(in the rows, 128 means zero)
Rows swapped in pairs by one turn or mirror: which row each one swaps with
The rows were stretched afterwards, more along some directions than others.
Z338: [ 90 108 139 143  80  97 129 116 158 150 115 125 118  81 119  76  78 157]
Z446: [ 82 112 132 139  91 103 134 118 163 165 125 112 127  96 125  89  89 146]
Z686: [ 95  99 142 133 129  67 130 134 165 136 139 129 109 123 151 105  82 143]
Z86: [ 90 102 149 129 139  72 133 137 155 135 137 142 108 123 146 107  86 139]
Z416: [103 106 117 143  80 114 135 116 161 153 123 121 122  94 121  88  97 136]
Z762: [ 84 107 118 139  90  97 128 121 158 170 132 121 109  91 126  86  94 140]
Z754: [ 92 103 141 129 127 132 145 146 136 156 141 128  98 127 160 107 109 143]
Z142: [102 107 150 118 117 150 146 137 136 152 136 129 101 127 160 104 105 140]
Z676: [ 95 110 163 122 121 148 145 142 133 150 129 129 105 125 159 108 100 145]
Z143: [ 90 110 143 135 125 133 142 137 133 153 138 115 101 122 160 101 102 150]
Z640: [ 93 106 119 143  84 105 125 116 153 162 128 115 111  96 127  89 100 143]
Z960: [ 95 112 149 127 124 142 140 150 125 157 130 123  95 123 161 110 109 136]
Z13: [ 97 110 149 117 116 137 141 148 146 160 142 121 103 123 155 101 102 140]
Z327: [ 84 104 155 138 143  73 139 135 141 132 147 151 106 122 157 108  86 143]
Z750: [115 104 109 115 121 123 149 140 128 143 149 144 109 135 121 101 116 108]
Z681: [119 126  62 135 123 120 126 128  97 147 115 117  95 106 137 132 115 121]
Z287: [ 89 108 171 125 127  74 130 141 157 134 130 132 110 128 150  99  88 152]
Z555: [124 118 115 123 111 118 130 124 143 139 140 137 111 112 150 126 111 119]
Z468: [107 130  80 146 119 114 126 119 101 146 112 111 105 108 134 126 102 132]
Z650: [ 87 114 135 140  85 111 137 120 153 158 118 122 124  93 124  89  93 142]
Z292: [ 91 107 157 126 135  74 133 140 151 135 137 147 111 118 149 106  79 139]
Z504: [114 108 103 120 124 127 153 133 123 142 143 139 112 136 124 107 113 109]
Z553: [123 115 112 119 109 114 129 130 145 147 143 138 114 109 146 121 113 119]
Z740: [ 84 105 165 127 143  76 137 140 154 133 134 141 108 123 153 109  92 142]
Z895: [ 88 108 122 152  86  99 124 115 158 157 125 108 120  91 132  87  89 148]
Z891: [112 108  99 129 118 122 146 135 119 147 138 149  97 133 116 104 116 104]
Z527: [126 124  59 151 126 133 124 112  92 135 120 113  98 102 131 132 116 117]
Z72: [118 121 116 118 121 118 132 128 141 144 150 132 115 116 148 129 119 113]
Z677: [123 125  55 136 116 120 126 124 105 146 120 105  93 109 139 129 113 126]
Z368: [114 122  79 137 109 112 124 133 118 141 107 113 111 110 132 122 104 134]
Z359: [ 95 110 117 135  83 107 130 130 160 170 127 112 121  94 125  88  95 135]
Z804: [108 110 108 117 132 122 151 142 119 149 149 136 113 138 127 111 122  98]
Z206: [115 122  72 137 121 123 127 126  99 143 108 113 101 106 131 128 114 123]
Z773: [120 119 105 122 120 127 131 125 139 154 135 137 109 117 159 138 106 124]
Z111: [ 95 108 148 127 119 137 142 145 131 148 123 133 103 110 158 103  88 154]
Z371: [119 124  63 148 115 123 127 110  96 136 125 119 101 103 129 125 105 132]
Z733: [ 82 114 124 150  91 101 122 120 153 167 123 120 121  92 121  84  89 144]
Z333: [ 86 113 145 135 131 135 137 151 127 161 133 132 102 123 156 104 102 140]
Z188: [101 104 124 130 127 140 139 148 129 162 136 124  93 120 157 112 106 136]
Z660: [ 72 107 155 132 155  76 145 133 141 139 149 148 110 123 158 109  91 134]
Z39: [ 84 112 153 138 141  82 134 138 143 134 133 139 109 125 157 117  83 144]
Z360: [120 129  67 135 119 121 129 128 100 143 117 120 104 102 129 126 105 124]

Z895 is swapped with Z143
Z333 is swapped with Z733
Z681 is swapped with Z86
Z338 is swapped with Z111

